Here are some numbered points:
(0.660, 0.779, 0.310, 1.071, 0.408, 1.561, 0.275, 0.878, 1.098, 0.541, 0.757, 0.764,
 0.259, 0.332, -0.096, 0.757, 0.301, -0.001, -0.088, -0.835, -1.020, -0.530, -0.723, -1.266,
 -0.950, -0.695, -0.622, -1.194, 0.054, -0.562, 0.220, -0.610, -0.566, -0.127, -0.123) 0
(-0.210, -0.855, -0.839, -0.597, -0.471, -1.006, -0.591, 0.101, -0.767, -0.259, 0.218, 0.015,
 -0.122, 0.010, 0.680, 0.109, 0.881, 0.633, -0.009, 0.122, 0.804, 1.279, 1.409, 1.119,
 0.779, 1.274, 1.230, 1.214, 0.788, 0.543, 1.094, 0.935, -0.181, 0.395, 0.143) 1
(1.291, 1.002, 0.150, 0.850, 0.343, 0.631, 0.015, 0.616, 0.227, -0.396, -0.334, -1.276,
 -1.056, -1.071, -0.643, -0.843, -1.195, -1.582, -0.562, -0.966, -0.744, -0.961, -0.284, 0.323,
 0.870, 0.391, 1.642, 0.770, 1.416, 1.384, 1.689, 1.224, 0.985, 1.504, 1.407) 2
(0.225, 0.894, 0.246, 0.616, 0.057, -0.137, 0.086, -0.278, -0.747, -0.612, -0.554, -0.838,
 -0.038, -0.649, 0.054, -0.424, 0.570, -0.489, 0.359, -0.133, -0.255, -0.157, 0.162, 0.536,
 0.624, 0.409, -0.127, -0.085, 0.708, 0.583, 0.951, 0.000, 0.805, 0.101, 0.132) 3
(-0.101, 0.286, 0.404, 0.507, 1.440, 0.955, 0.981, 1.179, 0.713, 1.141, 0.355, 0.980,
 0.731, 0.218, 0.317, -0.108, -0.014, -0.279, -0.867, -0.471, -0.907, -0.785, -0.970, -1.392,
 -0.895, -0.848, -0.934, -0.979, -1.206, -0.908, -0.863, -0.882, -0.503, -0.145, 0.302) 4
(0.076, 0.047, 0.324, 0.014, -0.064, 0.457, 0.043, 0.113, 0.219, -0.165, 0.048, 0.288,
 0.168, 0.575, 0.691, 0.292, 0.049, 0.684, -0.096, 0.443, -0.266, -0.461, -0.176, -0.075,
 -0.637, -0.791, -0.441, -0.450, -0.368, -1.058, -0.850, -0.861, -1.213, -0.370, -0.129) 5
(0.000, -0.618, 0.421, 0.021, 0.404, 0.742, 0.539, 0.217, 0.798, 1.301, 0.275, 1.059,
 0.561, 0.757, 0.237, -0.144, -0.298, 0.512, 0.213, -0.227, -0.754, -0.746, -1.220, -1.197,
 -1.783, -1.376, -1.775, -1.795, -1.230, -1.139, -1.007, -1.017, -0.455, -0.785, 0.039) 6
(-0.052, -0.157, -0.030, 0.486, 0.449, 0.484, 0.504, 0.998, 0.599, 0.513, 0.780, 0.813,
 0.680, 0.468, 0.698, 0.334, 0.062, 0.378, -0.414, 0.295, 0.175, -0.004, -0.552, -0.209,
 -0.343, -0.045, -0.478, -0.367, -0.948, -0.887, -0.758, -0.786, -0.419, -1.081, -0.176) 7
(0.734, 0.606, 0.002, 0.084, -0.261, -0.049, -0.087, 0.447, 0.454, -0.452, 0.426, 0.191,
 0.383, 0.028, 0.035, -0.461, 0.419, -0.104, 0.409, -0.303, -0.141, -0.263, 0.574, 0.170,
 0.342, -0.483, -0.178, -0.509, -0.389, -0.627, -0.701, -0.649, -0.553, -0.687, -0.333) 8
(0.550, 0.054, 0.269, -0.308, 0.606, 0.010, -0.433, 0.056, 0.162, -0.684, 0.555, -0.733,
 -0.465, -1.174, -0.417, -1.349, -0.847, -0.735, -0.400, -0.377, -0.236, -0.144, 0.054, 0.034,
 0.263, 0.691, 1.316, 1.163, 1.097, 1.191, 1.884, 1.317, 0.417, 0.937, 1.379) 9
(0.427, -0.270, 0.499, 0.150, -0.058, -1.132, 0.126, -0.860, -0.579, -0.620, -0.424, -1.016,
 -0.571, -1.266, -0.154, -0.764, -0.478, -0.875, 0.592, 0.249, 1.015, 0.962, 0.676, 0.992,
 0.733, 0.809, 0.865, 1.209, 1.212, 0.999, 0.217, 0.359, 0.327, 0.108, -0.482) 10
(0.891, 0.951, 0.416, 0.142, 0.155, -0.040, -0.045, -1.021, -1.431, -0.982, -1.475, -2.102,
 -1.310, -1.850, -2.116, -2.632, -2.062, -2.007, -1.566, -0.959, -1.127, -1.503, -0.159, 0.334,
 0.229, 1.376, 1.436, 2.191, 2.018, 3.039, 2.883, 2.908, 3.039, 2.546, 2.991) 11
(0.497, 0.446, 0.128, -0.224, 0.057, -0.200, -0.356, -0.438, 0.168, -0.202, -0.627, -0.281,
 -0.784, -1.099, -0.182, -0.391, -0.020, -0.456, -0.237, -0.135, -0.298, 0.413, 0.851, 0.867,
 0.571, 1.264, 1.313, 0.757, 0.832, 1.297, 0.931, 0.875, 0.916, -0.142, -0.266) 12
(-0.252, 0.169, -1.024, -0.310, -0.090, -0.049, 0.274, 0.684, -0.005, -0.901, 0.650, -0.240,
 0.424, 0.660, -0.297, -0.309, 0.554, 0.205, -0.216, -0.048, -0.067, -0.052, -0.039, -0.961,
 -0.144, -0.503, -0.681, -0.577, -1.365, -0.714, -1.335, -1.050, -0.402, -0.326, -0.685) 13
(-0.793, -0.694, -0.379, -0.479, -0.372, -0.575, -0.444, -0.309, -0.476, -0.959, -0.474, -0.121,
 -0.431, -0.153, -0.185, 0.270, 0.467, 0.033, 0.697, 0.633, 0.731, 0.661, 0.859, 1.078,
 1.455, 0.956, 0.603, 1.185, 1.762, 1.436, 0.991, 1.387, 0.440, 0.215, -0.036) 14
(-0.584, -0.020, 0.006, 0.302, -0.814, -0.273, -0.027, -0.170, -0.324, 0.098, -0.658, -0.070,
 -0.374, -0.679, 0.092, -0.202, 0.146, 0.239, -0.171, 0.306, 0.002, 1.325, 0.567, 1.025,
 1.129, 0.334, 0.898, 1.171, 1.694, 1.582, 0.701, 0.318, 0.252, 0.393, 0.091) 15
(0.652, 0.676, 0.881, 0.761, 0.810, 1.380, 0.607, 0.081, 0.411, 0.505, 0.610, 0.591,
 0.035, -0.047, -0.143, 0.337, -0.402, -1.035, -0.875, -0.962, -0.395, -0.453, -0.229, -0.410,
 -1.213, -1.619, -0.607, -0.364, 0.004, -0.668, -0.132, -0.210, 0.300, 0.214, 0.041) 16
(0.904, 0.032, 0.270, -0.089, -0.590, -0.011, -1.176, -1.232, -1.855, -1.965, -2.080, -1.888,
 -2.743, -2.384, -2.729, -1.549, -1.190, -1.798, -1.294, -1.278, -0.550, 0.322, 0.459, 0.859,
 1.090, 2.451, 1.523, 2.381, 2.342, 3.305, 3.241, 2.859, 3.149, 2.765, 3.482) 17
(1.629, 1.155, 2.346, 0.809, 0.703, 0.323, 0.844, 0.087, -0.069, 0.173, -0.928, -0.716,
 -0.474, -1.283, -1.138, -0.640, -0.903, -1.016, -0.761, -0.801, -1.352, -0.644, -0.996, -0.235,
 -0.073, 0.186, 0.157, 0.418, 0.532, 0.963, 0.250, 1.352, 0.707, 0.675, 1.243) 18
(-0.059, -1.514, -0.899, -0.747, -0.044, -0.556, 0.055, -0.134, 0.020, -0.114, 1.297, 0.308,
 0.702, -0.074, 0.824, 0.779, 0.936, 0.496, 1.208, 0.623, 0.341, 0.079, -0.107, -0.721,
 -0.613, -0.745, -0.896, -0.963, -1.047, -1.273, -1.958, -1.667, -1.428, -1.331, -1.731) 19
(0.516, 0.865, 0.238, 0.255, -0.066, 0.056, -0.733, -1.056, -0.275, -0.400, -0.841, -0.834,
 -0.426, -1.591, -0.361, -1.037, -1.780, -0.507, -0.916, -0.017, -0.298, 0.316, 0.440, 0.033,
 0.279, 0.751, 1.499, 1.095, 1.328, 1.808, 1.700, 1.122, 1.529, 1.393, 0.848) 20
(-2.897, -2.264, -2.359, -1.792, -1.371, -0.642, -0.368, 0.351, 0.310, 0.982, 2.059, 2.161,
 1.883, 2.697, 2.871, 3.127, 2.747, 2.484, 1.930, 1.351, 1.157, 0.748, 0.188, -0.911,
 -1.449, -1.961, -2.853, -3.502, -3.362, -3.210, -3.276, -3.193, -3.539, -2.418, -2.492) 21
(0.559, 1.282, 1.311, 1.235, 0.094, 0.433, -0.586, -0.091, -1.054, -0.744, -1.406, -2.323,
 -2.110, -1.983, -1.830, -2.182, -2.076, -2.266, -1.504, -0.759, -1.667, -0.562, -0.087, 0.348,
 0.465, 1.237, 1.359, 1.895, 2.215, 2.526, 2.088, 2.181, 2.450, 2.500, 2.498) 22
(-2.162, -2.332, -2.060, -1.601, -0.978, 0.013, -0.186, 0.849, 0.963, 1.506, 2.144, 2.793,
 2.168, 2.966, 3.008, 2.405, 3.359, 2.575, 2.691, 2.513, 1.604, 0.378, 0.637, 0.253,
 0.173, -0.421, -1.786, -1.659, -1.982, -2.896, -2.710, -2.844, -2.423, -2.995, -2.564) 23
(0.356, 0.418, -0.252, 0.790, -0.122, 0.227, 0.178, 0.354, 0.445, 0.239, 0.028, 0.475,
 0.343, 0.426, 0.252, 0.241, -0.039, -0.297, 0.392, 0.131, -0.839, -0.192, -0.149, -0.592,
 -0.790, -1.515, -1.085, -1.656, -0.978, -0.970, -0.641, -0.849, -0.171, -0.320, -0.389) 24
(1.391, 1.572, 1.189, 1.210, 1.514, 0.555, 0.591, 0.939, -0.629, -0.196, -0.154, -0.557,
 -0.967, -0.938, -1.102, -1.160, -1.250, -1.487, -0.476, -0.914, -1.050, -0.228, -0.756, -0.432,
 -0.050, 0.144, 0.076, 0.660, 0.485, 0.918, 0.659, 1.278, 1.606, 0.652, 0.833) 25
(-1.382, -0.919, -0.489, -0.463, -0.858, -0.104, 0.119, 1.085, 1.002, 0.993, 0.678, 1.671,
 1.446, 2.352, 1.392, 1.827, 0.886, 0.191, 0.187, 0.569, -0.062, -0.515, -0.597, -0.322,
 -0.526, -1.090, -1.322, -2.089, -1.954, -1.727, -1.355, -1.306, -0.678, -1.595, -1.261) 26
New points follow, each followed by the numbers of its two nearest points above by angle, seen from the average point of the numbered points, nearest first.
(0.376, 1.039, 0.131, -0.086, -0.565, -0.730, -0.816, -1.080, -1.215, -1.387, -1.418, -1.112,
 -1.267, -0.848, -1.147, -0.621, -1.377, -1.105, -0.488, -0.098, -0.158, 0.730, 0.152, 1.062,
 1.123, 2.182, 1.140, 1.645, 1.080, 1.404, 1.652, 1.919, 1.194, 1.544, 0.361) 17 20
(-0.745, -0.452, -0.279, -0.606, -0.468, -0.453, -0.681, 0.291, -0.227, 0.286, -0.105, -0.411,
 0.201, 0.708, 0.500, 0.426, -0.111, 0.819, 0.585, -0.172, 0.413, 0.171, 0.673, 0.377,
 0.501, 0.203, 0.577, 0.172, -0.304, -0.208, -0.415, -0.743, -0.637, 0.009, -0.912) 23 21
(-0.091, -0.470, -0.240, -0.329, 0.414, -0.353, -0.525, -0.343, -0.552, -0.050, -0.206, -0.224,
 -0.539, 0.587, -0.783, -0.004, -0.339, -0.185, 0.339, 0.055, 0.468, 0.230, 0.224, 0.339,
 0.200, 0.761, 0.280, 0.069, 0.431, 0.227, -0.732, -0.196, -0.633, -0.235, -0.615) 10 14
(-0.539, -0.382, -1.049, -0.497, -0.506, 0.169, -0.218, 0.268, 1.029, 0.472, 0.155, 0.622,
 0.652, 1.029, 0.807, 1.107, 1.272, 1.077, 0.919, 0.365, 0.803, 0.791, 0.505, 0.939,
 0.560, -0.404, -0.112, -0.304, -0.791, -1.847, -1.054, -0.989, -1.512, -0.717, -1.317) 23 21
(0.637, 0.310, 1.197, 0.941, 1.599, 0.174, 0.913, 0.471, 0.621, 0.067, 0.124, 0.635,
 -0.366, -0.003, -0.934, -0.455, -0.286, -0.439, 0.012, -0.579, -0.684, -0.123, -0.554, 0.412,
 -0.506, 0.280, 0.893, 0.032, 0.815, 0.943, 1.126, 0.470, 1.611, 0.655, 0.588) 25 18
(0.150, 0.095, 0.799, 0.625, 0.523, -0.347, -0.098, -0.155, 1.215, 0.378, -0.141, -0.441,
 1.256, -0.119, 0.085, 0.380, -0.235, 0.042, -0.959, 0.379, 0.371, -0.091, -0.320, 0.460,
 -0.292, -0.028, -0.910, 0.370, 0.412, -0.250, -0.368, -0.274, -0.479, -0.373, 0.183) 7 5
(0.349, 0.257, 1.600, 0.814, 1.116, 0.505, 0.352, -0.082, 0.490, 0.682, 0.186, 0.030,
 0.268, 0.076, -0.444, -0.035, -0.299, -1.247, -1.119, -1.545, -0.452, -1.044, -0.792, -1.169,
 -1.439, -1.198, -1.403, -0.666, -0.654, -0.964, -0.763, -0.310, 0.715, 0.408, 0.373) 16 4
(0.352, 1.368, 0.727, 0.428, 1.099, 0.410, 0.938, 0.568, 0.577, 0.930, 0.354, 0.947,
 0.145, 0.261, -0.289, -0.626, -0.387, 0.204, 0.124, 0.098, -0.061, -0.450, -0.459, -0.488,
 0.029, -0.178, -0.516, -0.180, -0.316, -0.608, -0.213, -0.188, -0.791, -0.123, 0.384) 4 0
(-0.701, -0.014, -0.358, -0.187, 0.369, -1.061, 0.275, -0.184, 0.254, -0.006, 0.282, 0.569,
 0.453, 1.383, 0.833, 0.868, 1.100, 0.708, 0.886, 0.670, 1.271, 0.280, -0.227, 0.441,
 -0.115, -0.400, -0.356, 0.466, -0.546, -0.510, -0.343, -0.761, -1.006, -1.051, -1.246) 23 21
(0.318, 0.549, 0.989, 0.796, 0.966, 1.364, 1.528, 1.649, 2.624, 2.002, 1.677, 1.166,
 1.541, 1.473, 0.456, -0.251, -0.590, -0.315, -1.001, -1.353, -0.793, -2.314, -2.628, -2.392,
 -2.405, -2.222, -2.306, -2.488, -1.796, -2.077, -0.822, -0.244, 0.002, 1.223, 1.172) 4 6
(-0.109, 0.289, -0.275, -0.113, -0.525, -0.336, -0.348, -1.636, -1.796, -0.456, -0.967, -0.624,
 -0.691, -0.926, -0.321, -0.840, -0.027, -0.197, -0.367, -0.217, 0.606, 0.461, 0.776, 0.733,
 0.821, 0.443, 0.863, 0.212, 0.797, 0.831, 0.080, 0.026, -0.109, -0.934, -0.056) 10 12
(0.511, 0.413, 0.306, 0.334, -0.284, 0.845, 0.141, 0.460, 0.170, -0.124, 0.144, 0.200,
 0.369, -0.092, -0.571, 0.482, -0.101, -0.345, -0.455, 0.185, 0.608, 0.228, -0.504, -0.111,
 0.040, -0.153, 0.495, 0.187, 0.802, -0.122, 0.237, 0.518, 0.572, 0.501, -0.150) 16 2
